(in the rows, 128 means zero)
which system made each run:
run 1, gilot (11 x 22):
[[140  85 151 169 120 138 176 105  93 116 142 117 124 140  85 195 145 131
  126 196 162 133]
 [119 146 129 155 128 161 153 146 129 121 116 111 158  79 187  91 210 118
  133 112 151 123]
 [165 133 116  43 154 117 136 136 107 153  68  87 163 132 119 134 107 130
  132 141 131 122]
 [136 114  85 132  68 113 107 153 125 118 148 124  99 184 138  75 144 111
  127 111 130 153]
 [152  98 132 119 157 173  92 106 152 125  99 166 101 102 150 137  76 124
  161 135 120  90]
 [ 98 112 153 158 102  86 140 133 111 131 132 161 141 160 112 161 133 131
  139 186 173 161]
 [ 95 168 140 148 139 126 123 149 172 136 110 139 139  78 182  85 145 120
  121 111 104 108]
 [119 150 142  64 145  89 132 121  97 151 119 119 153 157  84 157  89 137
  128 134 116 125]
 [114 129 103 169 101 118 122 134 161 110 188 124 102 150 128  81 141 130
  103  92 114 144]
 [138 117 150 115 170 171 128  99 124 122 112 129 119  96 100 168  87 134
  138 134  99  78]
 [106 112 129 160 102 109 162 132 104 123 168 120 150 152 102 139 175 143
  122 139 177 170]]
run 2, mufa (11 x 22):
[[168 121 103 161 146 117 148  82 114  92 171 104  92 145 141 164 110  53
   80 196 125 129]
 [137 135 188 166 101 174 158 104  93 154 157 108  90 146 162 128 197 104
  201 127 154 120]
 [207 132 162 115 186 128 158 127 129  95 151  98 171  98 141  75 133 137
  125 162 127 145]
 [122 136 104  97  89 118 143 156 109 119 110  58 149 168 140 120 137  61
  180 164 114 122]
 [167 118 146  99 109 167 109 155 139 137 145 151 132 151 119  67 113 161
  187  97 106 119]
 [144  91 105 119 128 113 128 151 145  93 105 139 165 142  95 147  68 130
  131 206 120 129]
 [ 61 130 136 146  76 145 121 163 150 150  99 156 148 137 137 132 142 138
  191 127 132 112]
 [134 138 141  97 166 119 125 142 162 153 109 167 173  97 107 119  88 184
  106 124 121 125]
 [ 65 143  85 125 102  79 128 136 135 126 108 124 144 156 115 156 121 125
   97 136 118 130]
 [107 139 132 134 127 153 111 111 155 161 137 160  94 125 127 128 121 164
  117  66 107  99]
 [126 108 119 133 158  99 144  91 118 111 129 125 126 123  91 172 119 159
   66 146 140 136]]
run 3, gilot (11 x 22):
[[169  80 153 191 115 157 128 158 185 141 124 187 104  99 132 129  94 114
  143 203 148 123]
 [ 71 171 152 138 106 133 138 160  95 156  99 190 189 117 148 162 135  90
  153 183 145 116]
 [105 182 118 106 131  92 138 151 188 193 128 142 175 142 165  95 128 154
  121 103 125 142]
 [129 165 107  92 123 102 121 122 132 127 121 138 123 177 105 125  73 139
   82 129  39  99]
 [ 91 114 113 150 120 145 121  77 134 103 184 149 114 175 124 149 121 163
  140  93 120 122]
 [130 101 159 167 166 136 157  93 163  97 120 120 122  94 113 152 132 185
  113 149 110 106]
 [ 79 133 140 130 125 113 156 130  76  90 111  92 162 116 105 145 177 136
  122 131 136 129]
 [134 118 114 100 144 131 125 143 147 131 114  75 132  95 131  84 158 149
  131  67 144 134]
 [161  94 109  90 119 123 110 144  93 113 108 106 106 130  73 124 106 116
  106 131 127 127]
 [122  92 105 154 103 161  99 137 122 130 149 147  95 118 132 122 143  98
  144 103 178 139]
 [157 113 148 130 151 143 125 132 139 162  96 156 119  85 131 147 113 118
  122 161 160 122]]
run 4, Goliz (11 x 22):
[[120  94 111 150 118 121 123 142 170 193  58 141 114  82 192 136 190 137
  121 122 238 157]
 [148 178  98  84 166 110  98 121 102 164  63 187 140  96 199 117 119 105
   46 128 136 120]
 [ 97 163  84 100 135  60 103  82 121 151 162 139 125 188 190 134 128 100
  107 111 174 175]
 [149 166 163 162 139  95 117  72 160 150 164 151  44 165 181 103 119 130
   93 117  81 120]
 [120 158 191 145 157  93 151  71  73 102 185 136 116 155 116 166 114  98
  127 182 114 134]
 [106 154 194 174 136 102 169 127 159 111 181  62 119 109 131  92 168 113
  160 128 107 135]
 [162 157 164  92 147 135 148 153  97 111 140  74 141 110  66 109 101  96
  129 138  61  97]
 [123  97 108 120  90 147 137 170 110  98 180  84 155 144  74 102 140 110
  177 113 143 147]
 [173  89 127 125 108 196 121 170 168 149 111 129 113 105 101 105 101 132
  168 128 112  92]
 [137  90 109 110 102 157 133 165  90 135 101 167 180 136  96 151 127 136
  153 169 178 138]
 [108 120  95 138 116 151 118 161 187 150  89 157 166 103 178 102 140 151
  146 118 152 123]]
run 5, Goliz (11 x 22):
[[199  65 159 157 142  74 126 103 154 113  86 130  80 136 182  97 153 166
  131 193 193 178]
 [101 163 173 122 150  80  86 138  95  92  54 158 130  91 202  97 118  65
  147 187 112 118]
 [ 99 167 171  63 158  30  99 133 130 147 141 114 154 144 134  83 106 136
  162 100 151 182]
 [119 158 135 147  98  71  96 168 163 119 165 155  94 152 100  61  83 113
   84 130  57 140]
 [ 77 147 176 130 111 139 110 123 103 145 184 171 115 153  73 164  82 103
  178 122 112 110]
 [124 126 177 181 121 134 176 151 172 158 187 132 145 104  73 124 145 171
  122 128 137 141]
 [105 160 122 138 119 172 166 164 121 136 121 122 173  92  91 159 121  93
  109 153  80  79]
 [114 125  92  96 119 168 159 133 117 151 147  88 179 143 108 140 166 157
  147  76 153 127]
 [179  94  60 133 122 178 140 129 159 121 116 120 121 131 127 121 122 152
   88 125 103 102]
 [124  90 101 112 119 164 124  99  84 119  88 135 126 153 145 178 140 122
  157 147 160 109]
 [147  95 127 139 154 128 132 108 156 121  97 126 128 105 176 108 166 179
  129 122 168 142]]
run 6, mufa (11 x 22):
[[137 111 141 137 105  81 139 187 162 112 139  98 146 124  82  63 140 157
  116 134 124 165]
 [101 144  99 102 121 171 113 157 119 117 113 130 153 107 103 143  86  80
  140 126  78  76]
 [126  86 116 113 107 136 123 143 130 161 152 150 145 157  79 136 127 177
  152  99 186 161]
 [127 121  95 165 120 137 128 162 168 119 101 162 137  91 126 119 113 126
   69 157 101 106]
 [ 95 138 115  97 134 150 133 105  94 169 105 146 153 135 131 190 135 134
  142 113 164 112]
 [137 127 112 143 131  98 129 130 166 138 134 144 123 129 148  85 152 177
   78 104 140 154]
 [123 148 111 111 148 129 127  97 110 129  93 122 107 131 142 170 108  98
   95 143  91  86]
 [112 113 143 136 124 117 128  90 109 128 155 125 102 160 141 124 165 166
  148  90 164 153]
 [155 126 141 150 162 117 130 118 156 104 116 108  97  84 137 112 115 112
   96 150  99 110]
 [ 99 130 148 105 122 122 133 114  68 119 124  97 126 143 116 154 152  99
  167 124 153 129]
 [151 116 137 139 133 128 115 150 163 120 158 123 118 102 132  60 134 132
  129 100 135 145]]
run 7, posuz (11 x 22):
[[110 121  77  95  48  91 131 207 106 181  52 118 139 158  77 126 155 140
   78 121 138 140]
 [ 90 124  53  93 134 164  51 124 118 119 107 220 151 119 164 108 104 162
  103  52 139 116]
 [119  70 100 132 135 100 125  90 150 160  90 159 100 149  91 220  90 171
   91 161 177 137]
 [ 69 155 141 178 120  95 112 103  91 110 101 181  94 113 177 125 185 140
   65 113 136 131]
 [112 137 134  98 218 108 129  53 132 129 132 102 129  86 133 182  99 138
  102 104 145 116]
 [131 130 144 150 110  69 145 107  85 117 168  70  66 155 101 121 174 101
   79 123 141 163]
 [150 138 139 130 169 170 105  85 123  91 164 118  81  95 156 102 112  92
  131  91  91  91]
 [171  80 166 139 133 135 164 112 103 119 156  79 110 135  75 163 127 110
  165 175 160 139]
 [149 145 153 171 109 157 138 165 140 118 144 121 118  89 169  58 176  85
  137 131 119 124]
 [167 132 139  70 159 166 142 142 123 160 119 102 171 110 114 146  93  96
  180 151 135 108]
 [148 128 118 136  68 115 137 182 129 153 159 136 144 169 133  73 162 112
  139 139 160 172]]
run 8, Resus (11 x 22):
[[166  61  84  84 162 114  81 155 170 104  52 136 135  84 107 120  56 144
  109 154 144 130]
 [ 56 101 105 111  69  83  70 167 103 140  48 168 113 147 114 142 120 129
  141 124 163 140]
 [116 131 150 123 167 111  75 133 162 160 105 205 123  64 158  94 106 157
  104  86 169 142]
 [ 85 165 130 135 126  51 118 126 111 162 134 168 114 137 107 169  94  87
   54 163 137 150]
 [ 74 179 156 164 120 119 121 103 125 158 178 158  97 129 164 103 175 137
  109  58 129 132]
 [161 163 162 142 186 127 164  72 126 147 190 125 111 111 113 163 108 109
   74 147 111 118]
 [100 140 132 172  91 127 169 107  92  98 185  79 110 168 122 138 189 100
  126 125 119 132]
 [172 126 153 128 171 199 158 100 139 124 146  80 122  83 147 119 150 124
  153 105 112  87]
 [170  97 108 107 114 130 162 135  79  94 134  66 146 156  84 148 135 101
  138 178 144 140]
 [136 102  98 123  97 184 110 159 143 111  99 106 127 113 159  77 159 119
  182 100 127 107]
 [181 100 127  74 147 145 120 145 114 150  88 144 155 124 104 146  79 123
  152 174 150 121]]
run 9, fozer (11 x 22):
[[ 73 186 225 167 130  88 162 118 146 131 166 104 121 131 129 106 155 145
  161 122  79 121]
 [122 152 143 106 179 103 152 120 150  84 180  86 173 114  69 118  81 150
  107 124  65 122]
 [102 106 112 139  81 132 155 138 131 102 173  62 118 174  59 134 134 134
  150 114  92 120]
 [156  74 124 135 133 207 137 127 125  97 148 129 132 104  70 123 128 186
  140  95 117 101]
 [131  69  84 118 109 154 145 159 106 119  93 109 162 111  68 169 135 138
  117 152 175 129]
 [123 110 100 131  97 175 129 159 132 156  84 132 135 101 143 105 188 158
  129  82 160 118]
 [158 120  82  69 147 134 106 136 117 168  83 169 153 120 134 131 106 150
   86 114 162 133]
 [108 126  87 142  90  99 108 129 129 151 109 157 101 165 178 123 150 113
  106 129 160 150]
 [129 144 148 133 163 128 101  88 140 154 110 182  88 110 178 135 109 132
  110 119 129 111]
 [105 147 153 133 147  58 133 100 102 123 133 124 120 142 142 150 128 100
  107 167 151 158]
 [105 161 162 155 145 114 127 110 149 114 148  99  94 107 160  98 144 102
  132 105  95 113]]
run 10, posuz (11 x 22):
[[167 126 137 124 115 118 107 152 132 176 106 191 101 132 118 109 105 136
   88 142 139 137]
 [ 85 149 113 140 128 128 114 118 111 133 138 193 156 133 152 167 106  95
  125 157 144 124]
 [114 150 159 140 139 104 145 101 160 187 142 139 112 141 148 146 137 157
  124 113 148 135]
 [125 172 129 120 145  97 148 107 106 113 143 132 140 148 122 130 122 134
   68 141  80 122]
 [ 97 133 118 136 131 131 137  92 132 113 164  93 116 155 135 140 136 128
  148 100 117 120]
 [159 112 149 134 136 131 147 111 134 109 128  97 100 133 105 111 134 165
  117 122  96 114]
 [118 109 116 139 125 145 137 134 108  73 126 101 146 111 118 126 142 111
  137 145 117 114]
 [136 100 137 121 128 151 129 144 145 139 111  92 120  96 124 111 148 131
  165 104 153 123]
 [157 115 117 106 123 131 121 165 107 124 106 129 144 109 106 106 122 116
  113 142 138 134]
 [115 117 103 122 111 143 104 150 129 144 125 146 132 123 144 125 122  93
  152 125 161 130]
 [146 125 141 117 129 126 120 134 136 171 112 164 121 131 131 131 110 138
  128 138 149 131]]
run 11, fozer (11 x 22):
[[126  81 108 153 126 184 137 164 181  69 156 121 191  99 125  93 123 138
  195 146 129 123]
 [152 103 146  99  97 152 150 186 151 182  72 114 145 127  65 149  97 148
  169 163 119 101]
 [101 124 103 128  87 136 128 183 123 114 117 179 208 143 126  81 158 191
  133 119 139 148]
 [116 113  83 116 132 138 109 149 210 182  87 168 140 112 122 144  76 164
  102 116 125 107]
 [ 94 134 126 130  88  84 127 126  98 158 105 180 122 184 113 145 145 183
   90 128 141 147]
 [ 87 126 106 167 162 120 108  96 173 109 124 171 118  89 163 132 125 168
   71  99 131 120]
 [102 137 147 111 145  75 132  86 104 159 107 104  84 140 101 186 123 131
   91 123 140 129]
 [109 134 131 154 140 111 124  96 103  76 162 105 104 116 150  90 181 138
   94  80 129 143]
 [145 116 120  97 173 136 115  93 121 126 127  81  88  95 103 160  89  85
  115 111 124 104]
 [141 111 146 133  99 127 135 128  62 108 162  92 104 151 117 110 180  94
  151 119 164 155]
 [165 115 120 122 160 189 114 139 138 112 128 121 128  60 142 106 114  84
  138 118 125  99]]
run 12, Resus (11 x 22):
[[119 188 156 109 128 151 150 203 133 195 152  95 164  49  72  93 137  82
  110  79 111 112]
 [159 150  89  93  94 164 142 168  75 171 201 147 164 157  40 120 116 117
   72  89 124 136]
 [153 106  62 171  85 222 138 136 159 160 181 181 118 145 124 137 130 134
  107 102 127 103]
 [158 104 120 154 132 185 181 102 122 165 115 173 154 146 141 200 142 165
  122 186 157 108]
 [117 123  86 145 131 117 166 116 142 106 105 117 190 144 199 122 190 167
  117 154 159 148]
 [143 151  99  70 166 116 138  91 147 143  65  87 142 144 191 132 123 143
  126 127 102 101]
 [140 105 114  80 133  79 103  85 103  88 116 109 106 199 140 113 116 166
  137 121 121 152]
 [114  96 134 145 141 120  83 104 173  85 103 124  71 114 155 112  95 121
  158 130 102 108]
 [ 98 108 195 124 138  90 115 125 105 119  96 122 108 112  92 156 111 119
  170 162 148 131]
 [ 93 133 151 145 126  92 110 173 140 101 134 114 135  74 114  70 145 111
  124 109 137 150]
 [117 162 143  94 135 131 119 157 115 172 129 124 125  96  81 140  94  83
  112 109 110 103]]

runs to name:
run 13 (2 x 22):
[[106 126 142 119 138 151 158 116 112 114 119 130 169 138 102 179 115 152
  154 160 105  99]
 [129 107 128 147 127 124 164 140 164 120 134  93 155 124 118 112 166 176
  138 126 143 142]]

fozer
run 14 (2 x 22):
[[ 85 107 116 129 124 170 131 130 209 166  85  77 114 100 128 163 114 135
  199 100 117  75]
 [129 105 146  93 126 102 133 154  84 112  85 137 156 122  55 111 146 225
   88 104 128 140]]

mufa
run 15 (2 x 22):
[[174  97  81 131 147 215 160 134 165 126 162 157 201 129 117 160  84 139
  146 172 124 105]
 [118 109 104 134  75 156 178 146 137 156  67 109 164 177 154 163 177 157
  174 168 136 109]]

Goliz
run 16 (2 x 22):
[[122 105 109 127 114 187 106 145 148 131 150 160 140 122 115 116 106 134
  169  98 132 109]
 [150  99 134 140 117 131 148 151 152 157 117 151 138 126  93 151 107 145
  124 177 146 131]]

Resus
run 17 (2 x 22):
[[ 82 115 104 118 104 151 116 139  64 102 102 121 166 121 170 130 187  93
  185 118 194 141]
 [190 104 117  96 170 116 107 134 192 177  95 125 113  90 153  89 107 155
  114 110 165 143]]

posuz
run 18 (2 x 22):
[[ 76 130  99 139  78 121 139 148 118 121 156 125 175 174 149 110 181 137
  165 110 163 161]
 [178 119 124 122 163 162 116 129 197 161 111 151 106  88 130 109  84 157
  101 115  96  92]]

fozer
run 19 (2 x 22):
[[122 180 166 139 147 100 145  83 201 190 158 155 110 179 168 136  94 165
  131 133  77 113]
 [ 95 175 158 132 126  80 174 102 100  92 160 122 164 197 105 146 125 165
  107 170  53 123]]

posuz
run 20 (2 x 22):
[[197 144 133 104 154 110 131 114 175 130 137 105  87 153  94  99  57 145
   81 138  27  95]
 [ 69  97 122 150  89 131 143  96  78  62 148 115 129 199  90 187 135 141
  170 155 109 117]]

mufa
run 21 (2 x 22):
[[126 113 121 153 152 112 143  86 127 117  92 109 103 110 171 156 165 129
   99 148 161 129]
 [135 139 143 105 167 100 128  93  93 116 106  95 113 111 164 120 153 113
  114 121 144 134]]

posuz
run 22 (2 x 22):
[[122  97 152 160 150 140 106  97  93 101 138 171  96  90 126 127 160 163
  102  93 171 140]
 [127 119 127 146 167 109 128 113 132 126 114 103 107  67 149 148 136  71
   99 149 173 137]]

mufa
run 23 (2 x 22):
[[ 75 102 105 155 111 146 112 146 148 112 106 140 143  98 138 126 150 141
  147 107 156 125]
 [142 123 142  97 143 123 120 139 132 180  98 142 118 103  99 135 114 152
  107 106 149 126]]

fozer
run 24 (2 x 22):
[[189 106 199 161 106 147 147 152 122 149 147 180  99 138  68 113 109 171
  120 166 108 124]
 [ 75 134 107 157 144 137 159 136 135  79 144 142 219 109 145 163 125 102
  145 190 136 125]]

mufa
run 25 (2 x 22):
[[102 161 131 140 155 141 118  87  75 145 106 144 107  74 213 139 197  81
  100  94 189 126]
 [191 155 142  92 178  87 121  84 105 167 144 100  87 121 177  98 150  95
   87 102 175 165]]

mufa
run 26 (2 x 22):
[[135 161 182 115 174  84 169 100 123 115 107  63 124 110 112 143 124 122
  108 164  80 106]
 [101 140 128 108 127 112 145 116 111  76 159  55 150 155 130  96 156 133
  165  97 101 133]]

fozer
run 27 (2 x 22):
[[117  87 154 146 109 155 138 151 164 125 127 112 144 126 115 136 118 126
  225 163 150 122]
 [148 120 154 114 116 142 145 181 132 137  75 141 170 108 106 103 133 171
  141 152 114 115]]

Goliz
run 28 (2 x 22):
[[173 138 168 105 101 127 148 235 178 172  91 105 157  96  64  65 103 139
  139 150  79 115]
 [ 75 141  77  94  68 160 108 215  97 127 138 168 219 140  89 110 112  89
  167 122 128 127]]

posuz
run 29 (2 x 22):
[[157 156 189 140 175  96 157 120 156 127 178  94 128 104 117 113  99  91
  133 171 103 132]
 [117 170 168 132  96 121 153 156 110 133 181  82 128 149 111 103 141  62
  169 140  97 124]]

posuz
run 30 (2 x 22):
[[181 136  94  56 107 105 129 129 144 149  65  51  94 198 126 109  99 127
  128 136  49  94]
 [127  73 115  97 117 146  69 106  96  56 126 168 119 177 119 101  95 184
  185 101 116 127]]

Resus
run 31 (2 x 22):
[[ 86 127 149 117 135 115 133 126 127 136  87  90 132 108 141 154 144 110
  174 132 156 120]
 [150 133 123 103 141 107 126 148 125 123 116 118 138 110 120  78 142 161
   87  99 122 139]]

Goliz
run 32 (2 x 22):
[[158 117 114 168 110 166 173 170 186 135 142 134 168 122 111 120 120 141
  124 179 101 113]
 [ 99 152 117 106  92 168 154 163 109 156  88 123 183 140 139 137 161 132
  168 129 113  97]]

posuz
